500 stands for zero in the data rows.
Here are some points:
array([655., 468., 495., 573., 597., 488., 406., 601., 365., 452., 475., 557., 496., 510., 367., 449., 396., 636.,
       282., 446., 474., 584., 535., 281.])
array([423., 563., 463., 469., 591., 536., 526., 397., 491., 607., 422., 502., 486., 382., 614., 502., 606., 643.,
       523., 425., 499., 575., 587., 546.])
array([560., 575., 470., 388., 435., 621., 633., 464., 552., 372., 569., 370., 513., 436., 431., 593., 371., 415.,
       354., 542., 309., 337., 459., 365.])
array([617., 484., 515., 524., 305., 452., 397., 558., 442., 533., 444., 578., 440., 536., 512., 420., 523., 572.,
       524., 598., 679., 508., 330., 407.])
array([474., 427., 330., 540., 594., 433., 471., 436., 589., 517., 321., 608., 329., 422., 578., 386., 603., 479.,
       515., 362., 412., 483., 349., 622.])
array([439., 646., 433., 420., 580., 617., 568., 359., 453., 533., 436., 445., 464., 575., 617., 542., 578., 640.,
       604., 584., 600., 470., 575., 491.])
array([537., 296., 428., 643., 633., 384., 391., 734., 824., 390., 472., 599., 501., 447., 355., 420., 419., 338.,
       665., 429., 666., 592., 432., 502.])
array([377., 668., 484., 317., 618., 698., 517., 133., 452., 994., 967., 280., 999., 342., 958., 910., 929., 635.,
       671., 587., 506., 349., 710., 607.])
array([649., 442., 585., 564., 546., 404., 472., 543., 352., 560., 468., 604., 427., 530., 515., 382., 510., 304.,
       395., 606., 437., 483., 394., 670.])
array([624., 374., 753., 667., 396., 334., 478., 599., 489., 514., 348., 662., 402., 630., 487., 347., 521., 337.,
       464., 280., 445., 623., 490., 585.])
array([615., 544., 539., 430., 297., 536., 538., 482., 459., 527., 476., 490., 459., 523., 562., 479., 534., 655.,
       556., 549., 600., 616., 338., 449.])
array([514., 306., 359., 650., 371., 368., 574., 488., 433., 581., 314., 636., 354., 445., 578., 354., 607., 478.,
       574., 521., 530., 612., 505., 671.])
array([628., 343., 535., 667., 522., 387., 343., 603., 537., 525., 358., 661., 370., 436., 445., 353., 489., 492.,
       374., 484., 510., 404., 581., 377.])
array([384., 706., 427., 254., 494., 744., 606., 344., 728., 453., 604., 274., 543., 717., 500., 638., 451., 550.,
       387., 443., 271., 341., 356., 402.])
array([405., 372., 422., 549., 614., 517., 581., 594., 353., 468., 703., 460., 661., 389., 428., 591., 366., 284.,
       539., 331., 316., 497., 764., 641.])
array([593., 264., 507., 695., 554., 249., 652., 570., 578., 609., 470., 631., 562., 657., 568., 407., 591., 552.,
       499., 424., 530., 913., 360., 774.])
array([404., 609., 654., 421., 672., 572., 438., 511., 370., 358., 533., 405., 462., 618., 383., 553., 317., 411.,
       448., 503., 458., 336., 524., 423.])
array([567., 305., 568., 612., 337., 314., 532., 595., 481., 451., 421., 615., 442., 603., 485., 416., 552., 619.,
       650., 647., 632., 604., 347., 625.])
Here are 12 more points, each followed by its number:
array([503., 667., 354., 321., 356., 628., 655., 356., 423., 380., 482., 348., 450., 725., 473., 575., 471., 587.,
       322., 446., 337., 339., 341., 401.]) 0
array([460., 419., 354., 629., 408., 398., 622., 420., 479., 684., 322., 661., 398., 479., 646., 361., 673., 420.,
       515., 364., 477., 597., 684., 718.]) 1
array([566., 372., 437., 665., 484., 376., 369., 652., 512., 431., 410., 611., 448., 493., 346., 394., 386., 364.,
       375., 548., 526., 489., 651., 367.]) 2
array([585., 421., 607., 616., 512., 409., 446., 455., 488., 613., 384., 615., 436., 487., 632., 384., 674., 643.,
       503., 458., 543., 705., 236., 579.]) 3
array([394., 505., 411., 486., 464., 485., 581., 550., 377., 407., 555., 447., 561., 462., 440., 548., 464., 561.,
       707., 524., 573., 657., 683., 554.]) 4
array([482., 442., 516., 558., 577., 439., 470., 627., 461., 401., 504., 526., 508., 382., 362., 468., 366., 369.,
       488., 323., 506., 644., 494., 422.]) 5
array([641., 328., 813., 656., 328., 323., 637., 560., 477., 557., 291., 680., 365., 682., 532., 312., 544., 263.,
       405., 242., 279., 699., 489., 756.]) 6
array([528., 607., 487., 452., 501., 541., 527., 498., 605., 474., 460., 488., 408., 507., 500., 478., 456., 548.,
       477., 404., 474., 537., 556., 454.]) 7
array([395., 419., 509., 552., 528., 454., 472., 622., 436., 382., 515., 499., 543., 350., 347., 497., 365., 402.,
       568., 369., 573., 620., 531., 385.]) 8
array([612., 442., 451., 614., 842., 432., 548., 568., 450., 503., 398., 613., 382., 491., 475., 405., 467., 565.,
       609., 429., 550., 548., 725., 723.]) 9
array([508., 446., 351., 532., 428., 488., 611., 407., 455., 538., 392., 555., 397., 528., 606., 441., 637., 580.,
       599., 372., 471., 622., 465., 532.]) 10
array([367., 585., 331., 397., 482., 520., 421., 409., 583., 617., 582., 445., 525., 523., 552., 533., 592., 669.,
       289., 516., 418., 544., 270., 369.]) 11
Which of these numbered points is nearest to each point below by angle, seen from the average point of the first points? Its number follows each.
array([610., 568., 659., 462., 435., 499., 470., 531., 643., 398., 450., 487., 414., 468., 451., 477., 405., 603.,
       544., 360., 531., 488., 484., 520.]) > 7
array([166., 667., 425., 300., 574., 645., 553., 384., 456., 581., 651., 365., 725., 370., 609., 712., 598., 541.,
       705., 431., 577., 422., 597., 490.]) > 4
array([601., 397., 615., 582., 473., 446., 601., 569., 613., 526., 537., 535., 531., 442., 466., 473., 422., 440.,
       502., 519., 446., 694., 523., 679.]) > 6
array([641., 471., 406., 598., 716., 459., 511., 502., 498., 562., 396., 619., 385., 473., 551., 398., 562., 639.,
       563., 440., 568., 581., 638., 634.]) > 9
array([674., 383., 703., 576., 442., 435., 628., 573., 711., 500., 483., 548., 474., 390., 444., 432., 398., 523.,
       458., 506., 456., 747., 388., 700.]) > 6
array([426., 494., 346., 598., 467., 422., 620., 420., 498., 685., 356., 648., 436., 495., 621., 382., 650., 374.,
       453., 352., 454., 571., 715., 704.]) > 1
array([538., 636., 512., 314., 479., 675., 694., 394., 616., 377., 605., 295., 532., 364., 492., 666., 408., 454.,
       381., 560., 282., 232., 395., 309.]) > 0
array([415., 416., 417., 535., 604., 512., 556., 514., 405., 539., 605., 485., 608., 384., 518., 561., 477., 417.,
       555., 343., 395., 521., 725., 624.]) > 4
array([761., 158., 763., 682., 315., 224., 321., 690., 461., 482., 501., 649., 499., 461., 433., 423., 530., 428.,
       458., 400., 638., 490., 294., 697.]) > 6
array([363., 621., 490., 315., 289., 728., 532., 282., 572., 714., 904., 261., 809., 465., 732., 821., 637., 614.,
       647., 601., 512., 446., 546., 488.]) > 11
array([547., 376., 370., 596., 310., 424., 643., 449., 460., 582., 329., 596., 364., 407., 606., 385., 603., 490.,
       572., 404., 447., 594., 598., 687.]) > 1
array([648., 255., 538., 735., 543., 296., 242., 701., 590., 520., 356., 713., 385., 438., 358., 323., 447., 430.,
       301., 456., 506., 371., 576., 349.]) > 2
